N: [-26 -23 -57  -5 -23  84 -12 -28  32   2  11   8  33 103  18 -63 -18  33
 -28 -40   8 -31  27  32 -22  77 -23  -9 -17  67  15 -48 -43  37 -23  78
 -85 -41 -43  11 -46 -51  11  -6  28  30 -13  -3 -36  19  19  10  13 -41
   5   4 -11  -3]
H: [ 21  49  41  95 -21  20 -13  63 -43 -19 -73  17  52 -11  30   7  16 -58
 -99 -13 -32  52 -22 -13  23 -45  -8 -57   8   6  -7  21  15 -65  11  12
  41 -12 -31   3 -10 -27  -3 -67 -55 -33  -4 -55  21 -71  23  -6 -40 -27
  26  36   0 -23]
Y: [ -6  18 -10  -6  12   1  -8 -33  25 -24 -60 -26  28  34 -24 -76 -41  38
  48  -2  26  20  86  41  -4 104   3  31 -72 -31  35  34   1   2 -48 -13
 -27 -15  -2 -39  -6  -4   6  35 -10 -11 -56  55   2 -27  15 -12  32  14
 -33 -40  58   1]
R: [-104   -7   59    6  -15  -65   14  -12   22   21  -15  -18  -34  -19
   28  106   31   38  106   80  -45  -22   39   12  -43  -18    6   40
    6  -31  -15   19    7    8  106  -35  -19   21   43   -8   20   41
   10  106  -52  -26  -87   37   59  -41   18   23    4   43    1  -20
   -2   36]
M: [-45 -12 -29 -31   3 -63  48 -36  -4  11  53 -16 -82 -53 -28 -16 -41  21
  59   5  64 -41  47  65  57  23 -11  44  20  12  21  16  45  -5 -44 -24
 -29 -18  39 -39  84 -24  53  18 -24  -8   2  -9 -34   3  -2  -7  30  42
 -38 -68  20 -19]
J: [-78 -26  21   2  43  22  26   9  17 -18 -75 -14  38 103 -12 -33 -26  49
 -47 -19 -39 -11 -14  24 -63 113 -14 -20 -45 -30 -36  45 -22  29  21  68
 -14   3  -8   3 -56 -10   3  26  21  26 -51  14  21   8 -40 -26 -67 -21
  16   7 -23  27]
X: [ 28 -22 -72 -71  21 -21   0 -54   8  11 101  -8 -66 -28 -37   5 -34  14
  71 -29  62 -44  34  32  38  21  13  44  13  31  40 -42  12  25 -24 -29
 -37 -35   4 -10  27  -8  32 -10  46  23  60  11 -67  39  -9   9  86  25
 -34 -37   7 -14]
K: [-21 -28  38  51  20 -33  -6  13  -4 -68 -14 -27  22 -64 -68   7 -21 -17
  22  60 -17  18  33  35  10   3   2  48  -1 -34  36  38  67 -80 -86  17
  18   6 -23  -7   2 -27  89  -9 -20 -26 -27   6  -1 -42 -41  20  77  12
  20 -26  28 -45]
Z: [-69   7  24  25  25 -57  47 -27 -51 -19 -63 -42 -19 -18 -54  -5 -79  21
  -4 -37  29  15  11  57   8  91   5  -1  -7 -68 -22  64 103 -10 -40 -25
  42 -11  31 -36  49   6  20  17 -40   6 -10   0 -24 -40 -26 -41 -16  33
 -41 -58  -6  -1]
C: [-26   2 -57  -5  37  84 -12 -28 -42   2  11   8  33 103  18 -63 -18  -6
 -28 -40   8 -31  27  28 -22  77 -10  -9 -17  67  15 -48 -43  37  16  78
 -85 -41 -43  -3 -46 -51  11   1  28  30 -13  -3 -36  19  19  10  13 -41
   5   4 -11  -3]
which: [-69   7  24  25  25 -57  47 -27 -51 -19 -63 -42 -19 -18 -54  -5 -79  21
  -4 -37  29  15  11  57   8  91   5  -1  -7 -68 -22  64 103 -10 -40 -25
  42 -11  31 -36  49   6  20  17 -40   6 -10   0 -24 -40 -26 -41 -16  33
 -41 -58  -6  -1]
Z
which: [-104   -7   59    6  -15  -65   14  -12   22   21  -15  -18  -34  -19
   28  106   31   38  106   80  -45  -22   39   12  -43  -18    6   40
    6  -31  -15   19    7    8  106  -35  -19   21   43   -8   20   41
   10  106  -52  -26  -87   37   59  -41   18   23    4   43    1  -20
   -2   36]
R
which: [ 21  49  41  95 -21  20 -13  63 -43 -19 -73  17  52 -11  30   7  16 -58
 -99 -13 -32  52 -22 -13  23 -45  -8 -57   8   6  -7  21  15 -65  11  12
  41 -12 -31   3 -10 -27  -3 -67 -55 -33  -4 -55  21 -71  23  -6 -40 -27
  26  36   0 -23]
H

F: [-43 -48  16  16 -14  16]
L: [-31 -31  54 -31  90 -97]
P: [-39 -54 -37 -42 -31 -31]
Q: [-51 -27  54 -29 -51 -51]
E: [-43 -49 -40 -36 -17  21]
D: [ 39 -49 -38 -38  39  39]
U: [ 57  57 -55  58 -17 -63]
G: [-42 -42 -36 -36 -19  26]
again U: 
[57]
again P: 
[-31]
again F: 
[16]
again L: 
[-31]
again Q: 
[-51]
which: [-39 -54 -37 -42 -31 -31]
P
which: [-43 -48  16  16 -14  16]
F

V: [-54 -54 -54 -54]
S: [-54  24 -72 -29]
B: [  53   27  -66 -109]
A: [-54  24  24  18]
again V: 
[-54]
again A: 
[24]

